128 stands for zero in the data rows.
Here are some points:
[145 141 123 133 144 113 113 119 116  83 133  92 155 119  94 111 119 122
 162 131]
[137 135 123 138 128 134 157 102 113 141 118  95 104  88 126 136 162  96
 118 131]
[181 120 139 175  94 150 151 160 141 107 107  72 144 133 136 140 144 128
 114 124]
[  0 220   0 186 101   0   0 255  39  94   0 255   0   0 169 172   0  38
 186   4]
[159 117 162 107 138 124 147 108 143 126 117  77 128 125 120 117 148 129
 160 124]
[ 73 107 255 130  81 160 234  83 181  70 158 143 142 103 120 104 145 175
  97 177]
[125 139 123 125 128 131 159  79 134 120  94 125 134 113 118 127 155 134
 137 188]
[160 139 181 153 106 144 154  84 171  97  98 129 174  95 108 148 172 152
  86 153]
[117 130 184 133 132 148 136 132 118 132 123 151 131 202 146 105 183 136
 135 139]
[146 110 123 115 133 121 146 144 151 127 122 141 128 141  88 151 105 105
 150 111]
[149 106 146 113 129 124 150  82 107 152 123 127 143 149 116 113 156 145
 147 136]
[137  95 160 106 134 142 166  55 121 122 144 119 166 136 126  92 159 165
  96 135]
[142 144 128 115  91 121 124 125 119 151  74 113 165 170  94 131 122 116
 149 158]
[ 79 114 255 113  59 157 119 102  86 112 171 102 145 137  80  94 104 112
  95 181]
[160  97  93 123 158 112 129 129 166  99 125 151 144 127 117 142 153 161
 118  95]
[ 43 132 238 136  70 186 151 116 110 115 176 106 110 161  49  62 142 154
 105 203]
[110  58 214  83  85 167 138 119 155 147  80 108 175 156 101  99 151 141
 151 238]
[111 119 126 127 144 162 148 122 134 142 121 100 143 103 110 125 159  93
 140 147]
[175 129 124 100 108 125 153 106 152  81 151 150 123 133 118 126 111 132
 143  91]
Then 19 other points, each followed by its number:
[155 105 104 133 114 139 129 121 140 141 107 136 120 155 154 116 136 175
 110 120] 0
[161 111 108 131 124  82 134 128 126 121 124 114 168 132 106 128 162 118
 195 139] 1
[129 137 126 144 110 147 135 121 144 176 145 149 147 148 156 132 124 132
 142 137] 2
[121  86 107 104 159 156 125 151 145 136 140 128 152 110 105 143 143 121
  83 153] 3
[177 125  87 126 149 127 167  99 102 113 133 118 157 124 152 126 100 122
 110 160] 4
[125 202  78 121 158 143 187 116 159  78 192 149  75 105 166 132 102 196
 216 113] 5
[ 85 180 115 153 167 223  92 188 121 183 173 153  86 154 184 145 151 117
  76 111] 6
[136 137 108 139 121 117 155 105 160 155 138 120 144 116 127 133 137 155
 130 143] 7
[127 122 118 119 117 120 136  90 141 104 132 123 139 113 103 136 130 137
 149 120] 8
[133 121 113 156 172 102 137  83 121 149 151 158 142 128  94 129 113 122
 114 144] 9
[152 132 126 119  85 119 158 106 154 136 131 165 154 102 113 117 146 141
 147 146] 10
[191 121  88 127 122 110 136 127 167 119 148 104 143 133 147  75 129 142
 107 144] 11
[163 142 108 152 117 108 152 139 112 138 137 117 108 140 123 167 132 131
 135  94] 12
[132  68 204 150  85 168 213  51  97  85 137 152 137 110  92 152 137 199
  73 157] 13
[192 110  85 111 143 124 154 139 147  81 180 138 109 105 114 113 120 158
 166 128] 14
[121 111  95 103  96 118 164 118 115 142 145 140 116 103 131 154 120 135
 122 113] 15
[155 152 139 114 112 131 147  97 119 126 112 146 117  79 132  91 151 148
 109 132] 16
[113 115 126 108 141 136 142  96 144 129  91 150 134 111 134 126 149 107
 122 144] 17
[151 116 123 113 162 123 152 113 141 105 150 101 149 102 116 150 183 142
 133  99] 18
Which of these numbered points is nearest to each point below, looking only along the 7 directions in which the first points spread most? Its number follows each.
[ 62 155 101 103 210 241  95 220  73 199 194 124   0 172 170 138 159  91
  45  93] > 6
[ 44 171  56 177 144   0   0 255  99  54  27 255  64   8 175 150   0  39
 142  24] > 5
[ 68 240  74 194 239 220  48 226  38 191 206  72  15 175 145 181 169  52
   0 113] > 6
[153 114 104 111  81  96 211 117 167 114 113 136 140 111 120 127 111 142
 144  97] > 10
[138 117 149 142 105 131 129 133 100 132 116 154 134 139 131  80 152 126
 173 116] > 2
[ 59 139 220 106  84 155 126 113  94 102 157 158 131 130  84  80 142  81
 104 141] > 16
[ 44 217  71 116 211 234 108 255  63 180 192  90  50 207 193 155 165  61
   6  64] > 6
[128  72 148  99 100 144 134 114 134 120  82 125 150 138 163 120 147 122
 168 121] > 2
[124 101 108  92 170 119 162  79 116 142 104 160 154 146 151 132 150 109
 109 153] > 17
[ 51 217 102 133 229 255  76 226  87 219 239 102  47 174 194 153 150  41
  43 115] > 6
